Turns in one plane each, and the order they were made in; the first pair answered:
k_477:
245,60,94,-192,166,-110,-276,1,-158,397,17,-56,-170 -> 109,299,-156,77,107,15,37,129,-111,471,1,153,-164
25,134,84,-32,115,64,316,12,81,-58,71,1,111 -> 103,4,201,-163,155,50,146,-53,50,-106,87,-107,80
-44,-37,-133,140,-81,11,138,-104,-391,-45,-81,-82,-116 -> -134,47,-110,89,-154,-47,230,30,-300,-195,47,-42,-3
k_63:
74,-149,-6,-94,-7,37,-206,-201,-113,58,-160,-184,-334 -> -4,8,-180,156,-28,138,21,-162,-106,163,-222,-39,-331
83,-209,217,91,115,-95,-3,-246,132,-144,-31,64,290 -> 10,-199,8,98,-57,-250,27,-198,14,-374,57,-96,-18
10,-25,40,-25,26,-23,-144,142,46,-20,-77,-168,125 -> -51,30,-104,39,-53,-61,-54,173,-7,-52,-75,-184,9
44,0,-166,130,-19,35,17,-197,-71,-41,-15,-79,-100 -> 73,14,-75,149,47,94,3,-227,5,73,-61,11,41
k_778:
119,50,-58,140,-93,-88,30,-211,34,-242,212,-23,173 -> 103,40,37,46,67,82,-56,93,-32,305,-205,229,36
-4,-25,73,-152,47,2,-126,165,3,29,5,22,-41 -> 72,-62,64,-56,12,-23,-111,-59,29,-118,124,-72,56
49,-102,5,-15,63,78,25,-164,107,10,-123,-84,-144 -> -57,-37,-38,-110,7,37,53,89,88,-17,-93,-73,-207
k_31:
45,-48,46,119,65,73,73,-172,205,44,-13,69,270 -> -47,-77,148,-175,-6,-76,-24,90,210,-123,98,-16,210
-108,104,154,-31,61,85,-226,-59,-80,173,-131,128,125 -> -71,62,209,-59,69,53,-281,-107,-63,114,-85,99,149
-51,100,137,-3,-60,-69,102,138,150,-214,210,-10,116 -> -90,203,12,143,-42,18,206,171,111,-14,86,133,63
Now pairs of rows:
Between the rows of a pair lie two turns.
-77,63,-3,-252,7,93,-169,242,-28,161,25,66,94 -> -60,173,-88,12,6,174,17,87,74,107,109,142,269 => k_31 then k_477
54,-93,32,-333,-82,20,-128,-19,-158,-72,70,-137,-31 -> 67,26,-235,50,-115,108,135,-229,-155,-65,63,-88,-32 => k_63 then k_31
65,178,-96,-54,185,2,-36,338,282,267,-76,314,118 -> 130,112,-130,-24,35,-146,-2,31,377,-258,323,73,283 => k_778 then k_63
40,-123,119,-42,-54,183,-123,-311,127,-96,200,-90,56 -> 4,-84,100,5,24,319,-115,-145,74,301,-101,113,-33 => k_778 then k_31
188,-75,114,-20,147,114,-140,-103,-88,293,-268,20,-105 -> -10,134,-225,165,-55,33,192,72,-138,123,-179,72,-282 => k_63 then k_477
63,-80,60,-215,-12,-111,-103,8,-17,-92,46,57,163 -> 14,-19,-17,-148,24,-25,-53,115,-35,121,-123,174,97 => k_778 then k_31
130,-111,269,12,58,98,-131,-274,-33,188,42,39,-24 -> -54,-7,35,-71,-141,-91,-28,29,-232,13,67,-44,-404 => k_63 then k_31
119,23,-90,89,-18,87,-48,-76,184,85,-31,-53,31 -> 55,48,-36,-64,-20,51,-86,139,193,90,-36,-2,14 => k_778 then k_63
-172,232,-202,347,-77,104,315,19,8,-8,110,260,58 -> 113,-154,106,109,0,-24,-102,-471,-2,-225,249,-117,136 => k_31 then k_477
18,-27,160,-43,7,-76,73,117,-42,0,-57,-21,11 -> 15,44,85,42,-41,-90,150,86,-22,-82,-5,-31,18 => k_31 then k_778
-121,-2,-172,207,-37,52,158,-23,32,-53,-54,175,33 -> -62,-99,16,27,104,82,-46,42,-24,157,-249,224,38 => k_31 then k_778
6,76,71,37,231,136,-190,30,-268,299,-317,-12,-10 -> 69,129,64,230,170,145,-36,-318,-57,-60,46,-91,342 => k_477 then k_31
63,-9,-66,-73,-97,-31,-40,-4,-128,-46,-3,-96,-194 -> -6,93,-155,35,-124,10,97,71,-74,-28,55,-19,-138 => k_31 then k_477
276,6,30,215,6,10,-30,-462,7,-83,94,-96,219 -> 295,-100,241,-76,105,0,-254,-333,-18,48,-12,-116,187 => k_31 then k_778
78,-172,211,-226,127,46,-199,143,70,201,-135,44,-78 -> 62,-224,19,-174,26,-70,-202,64,-84,49,-121,-114,-339 => k_31 then k_63
-94,208,67,49,97,138,213,129,176,208,-78,254,147 -> 87,-77,341,-253,167,50,-181,-23,114,109,-72,19,116 => k_477 then k_477
11,-105,293,-96,129,129,-45,-84,52,-29,34,62,276 -> -153,129,-156,214,-59,97,289,20,-76,-99,1,93,13 => k_63 then k_63
54,18,-19,129,0,36,18,-192,-47,-92,164,-87,37 -> 36,-67,52,-92,6,-38,-141,-25,-134,-33,46,-132,-142 => k_31 then k_477
-47,210,-314,245,-133,125,174,1,62,423,-175,227,-106 -> -60,37,12,-239,-56,46,-199,321,22,486,-256,167,-140 => k_31 then k_778
177,75,8,-58,-137,-89,8,-358,-9,-405,217,-185,181 -> -46,193,-50,-266,-230,-170,56,179,-52,-406,201,-101,9 => k_778 then k_778
149,-120,-80,223,5,99,0,-405,-23,132,-100,-112,-88 -> 161,-168,-62,166,-10,43,-29,-418,-61,78,-85,-188,-150 => k_63 then k_63
51,73,-167,52,69,45,225,-237,205,-4,150,42,371 -> 123,-41,1,-50,147,67,70,-290,175,113,37,21,391 => k_778 then k_31
-67,191,188,-10,-239,87,66,343,465,26,123,58,-112 -> -43,242,65,215,-224,161,197,182,469,92,70,117,-97 => k_31 then k_778
228,-89,189,88,197,102,-249,-276,-97,35,157,43,145 -> 220,-137,176,33,168,27,-312,-273,-161,-43,169,-50,23 => k_477 then k_63
132,-146,161,-205,-21,-101,-152,-261,91,-243,261,-363,-2 -> -38,-55,-100,-187,-66,-94,-78,140,-189,102,-142,-251,-504 => k_778 then k_63
83,-84,83,-20,93,54,-53,-157,59,22,19,22,72 -> 17,22,-8,63,37,63,94,-46,101,-3,85,103,117 => k_477 then k_477
-244,172,-79,-159,-44,-212,24,212,42,-120,-54,9,86 -> 19,4,123,-125,135,-70,-162,-167,119,65,-154,-9,300 => k_31 then k_63
-45,233,10,-169,-230,-311,125,159,202,-29,238,79,296 -> 109,71,224,-254,-109,-239,-91,-6,264,114,146,74,407 => k_31 then k_63
78,-133,188,-180,90,-78,-166,-106,-2,-51,110,-186,-40 -> 107,-92,35,34,138,38,-109,-198,-122,195,-115,-81,-180 => k_477 then k_63
48,43,287,-130,39,-27,-92,-16,116,-118,76,-99,247 -> -22,69,273,-185,20,-46,-69,116,102,-111,68,-93,196 => k_778 then k_778
222,48,55,311,143,220,93,-350,208,172,-68,95,370 -> 202,-6,221,76,113,99,-32,-274,300,-95,170,-3,497 => k_477 then k_477
83,18,78,12,-113,-38,-134,72,-190,-24,229,-167,-94 -> 111,62,159,119,22,148,-89,57,-81,215,118,35,138 => k_63 then k_63
14,-26,-249,-20,-137,-71,16,6,-160,-95,-43,-147,-281 -> 135,-46,-141,163,11,128,28,-192,-79,187,-187,15,-56 => k_778 then k_63
80,148,-202,294,181,33,280,1,-18,109,-203,22,-40 -> 144,71,141,35,297,68,92,53,176,114,-104,70,319 => k_778 then k_63
-90,-48,45,100,19,-202,46,-18,-309,59,100,-147,-338 -> -195,128,-26,210,-16,-158,276,96,-151,-21,258,-22,-128 => k_63 then k_778
26,-194,163,-363,-6,-256,-212,50,-141,-304,188,-241,-158 -> -38,-11,174,-152,219,116,-53,291,-64,434,-267,255,-35 => k_31 then k_63
78,-102,235,-105,76,28,-102,-24,-6,99,-88,-13,126 -> -11,-24,152,-112,-38,-101,9,54,39,-217,146,-77,107 => k_31 then k_778
-109,138,202,-44,86,168,131,139,47,-27,-33,231,106 -> 20,-54,252,-164,45,35,-50,-117,-29,-291,95,-72,9 => k_31 then k_63
176,-74,32,22,126,122,-58,-320,-25,183,-156,6,72 -> 4,124,43,-37,-18,47,153,-33,171,-170,208,74,305 => k_477 then k_477
-72,-71,139,-322,-30,-78,-75,247,18,-209,163,-110,36 -> -34,13,-178,123,51,156,129,100,-126,272,-255,75,-186 => k_477 then k_477
-137,13,70,-221,-64,33,-21,248,89,-125,126,51,46 -> 92,-87,34,113,61,207,-42,-258,78,83,-40,56,142 => k_778 then k_477
-151,239,-265,233,46,269,180,165,17,137,-34,324,85 -> 63,1,153,-39,157,223,-148,-120,205,-69,188,149,466 => k_778 then k_63
1,133,-29,2,24,-73,45,-199,147,-142,271,-114,101 -> 53,70,-108,149,105,12,14,-331,16,116,24,-81,-53 => k_477 then k_477
-18,-11,-68,-151,-175,56,-42,384,-5,225,30,83,-159 -> 16,-42,12,-205,-147,51,-78,395,52,246,50,96,-70 => k_63 then k_477
-82,-68,87,-93,92,-9,18,114,80,17,45,-26,-11 -> -65,-93,-2,-52,56,-13,42,83,-6,48,-28,-90,-163 => k_477 then k_63
-79,128,132,-76,65,101,103,236,187,192,-46,269,199 -> -88,107,-21,24,63,122,109,227,15,327,-246,259,-53 => k_63 then k_31
77,60,149,226,24,131,170,-264,20,117,-136,61,277 -> -73,120,268,-112,-90,-68,114,87,105,-205,134,8,338 => k_477 then k_31
20,263,-88,-77,-111,-128,180,314,51,-40,357,202,-16 -> 380,-88,90,-41,-1,-104,-118,-338,10,-59,353,-82,58 => k_778 then k_63
275,-63,-195,233,-15,-40,-103,-314,-222,311,-414,135,-129 -> 58,243,-354,392,-111,-22,245,-33,-58,202,-213,344,60 => k_63 then k_477
2,67,-94,6,102,3,23,16,-109,89,-117,-74,-116 -> -23,122,49,-50,167,47,33,83,27,86,-8,11,132 => k_477 then k_63
-44,41,327,-209,145,85,-196,349,115,407,-108,139,113 -> 197,-221,207,-70,-16,-124,-300,-352,-20,-136,173,-390,-47 => k_63 then k_778
254,15,49,208,145,117,-53,-192,313,-36,159,158,299 -> 71,0,165,-243,51,-63,-196,304,277,-179,246,102,141 => k_477 then k_31
-34,89,92,168,40,100,147,72,107,355,-69,82,198 -> 3,-71,38,11,-151,-183,4,-110,-27,-184,242,-309,-10 => k_31 then k_63
-71,28,160,-260,-51,-52,-82,204,120,-185,228,-56,222 -> 9,-81,109,-238,58,38,-223,200,-98,264,-234,-29,-107 => k_477 then k_31
-87,7,46,243,40,189,114,-33,237,43,99,312,290 -> 96,-253,256,24,125,122,-225,-243,160,72,-7,106,202 => k_477 then k_477
-29,-44,-19,-101,-71,-111,-105,44,-38,-112,72,-125,-155 -> -8,15,-99,120,39,55,5,-19,-50,170,-138,33,-137 => k_477 then k_63
10,41,-25,166,50,170,117,-61,56,119,-30,94,140 -> 105,-58,33,100,69,174,-17,-157,-24,170,-111,-3,17 => k_63 then k_477
68,-35,188,-69,134,55,-32,158,58,210,-151,68,166 -> 29,-119,152,-231,2,-132,-121,187,-45,-57,-25,-135,10 => k_477 then k_63
98,45,-72,105,15,75,-84,-91,-154,195,-160,80,-165 -> 86,44,-167,154,-84,-8,-27,-159,-179,-45,-16,-21,-210 => k_31 then k_63
-153,25,222,-438,-7,-43,-154,404,66,-180,203,3,92 -> -205,228,121,-203,-6,77,97,416,204,-107,215,196,283 => k_31 then k_477
-53,-38,86,-83,-9,-111,27,117,-53,-216,170,-180,-89 -> -81,-23,104,-158,27,-69,-21,290,-111,-22,11,-51,-153 => k_778 then k_778
-120,75,-54,264,-64,27,106,-240,185,-149,184,12,137 -> 41,-121,57,177,21,52,-163,-449,97,-10,27,-86,27 => k_477 then k_477
-50,131,3,-47,-56,2,23,292,57,-156,-15,126,11 -> -45,70,-106,4,-88,-5,36,264,-44,-156,-75,40,-168 => k_477 then k_63
24,-29,89,50,38,142,-47,-149,211,71,-8,125,250 -> -16,7,50,31,-43,53,-5,-127,227,-123,156,77,249 => k_778 then k_778
-55,103,-58,285,-10,130,332,-71,243,-49,120,171,274 -> 196,-299,259,-112,90,-4,-146,-314,97,-110,83,-158,114 => k_31 then k_477
65,77,20,-3,3,27,184,-70,242,-165,138,50,295 -> 59,49,155,-145,98,64,70,114,213,71,-41,162,275 => k_778 then k_477
-79,120,-78,208,23,91,160,-20,135,-256,29,-77,183 -> -131,110,92,-67,44,62,42,251,152,-195,-18,-52,194 => k_63 then k_31
-98,229,-226,37,-267,-143,132,88,-89,-229,262,18,-83 -> 92,168,117,36,-37,34,15,-153,170,-32,276,131,403 => k_63 then k_31
179,-37,-12,188,-72,100,122,-93,-161,-25,-105,231,-1 -> 212,-151,44,21,-138,-29,-9,-109,-214,-197,-43,49,-120 => k_63 then k_63
59,-128,92,-220,113,-63,-196,178,-78,-29,40,-41,-23 -> 4,-59,-129,-34,-17,-136,5,98,-101,-255,176,-107,-117 => k_477 then k_778
156,-132,360,-215,108,-8,-323,-114,191,160,-36,-37,33 -> -125,282,3,189,-12,79,217,153,302,185,23,275,140 => k_477 then k_477
-141,83,-20,-131,-79,-64,77,-24,-23,-31,107,5,-18 -> -130,97,-76,-28,-80,-34,108,-54,-73,62,-2,17,-68 => k_477 then k_63
52,-167,-85,-12,61,-92,-43,-9,-86,173,-160,48,-233 -> -86,25,-162,84,-1,-57,185,176,45,86,-11,198,-71 => k_63 then k_477
-10,0,61,-17,78,-20,45,-147,100,-344,287,-57,185 -> -102,-53,90,-311,94,-94,-128,261,-98,-107,-3,-25,-194 => k_477 then k_31
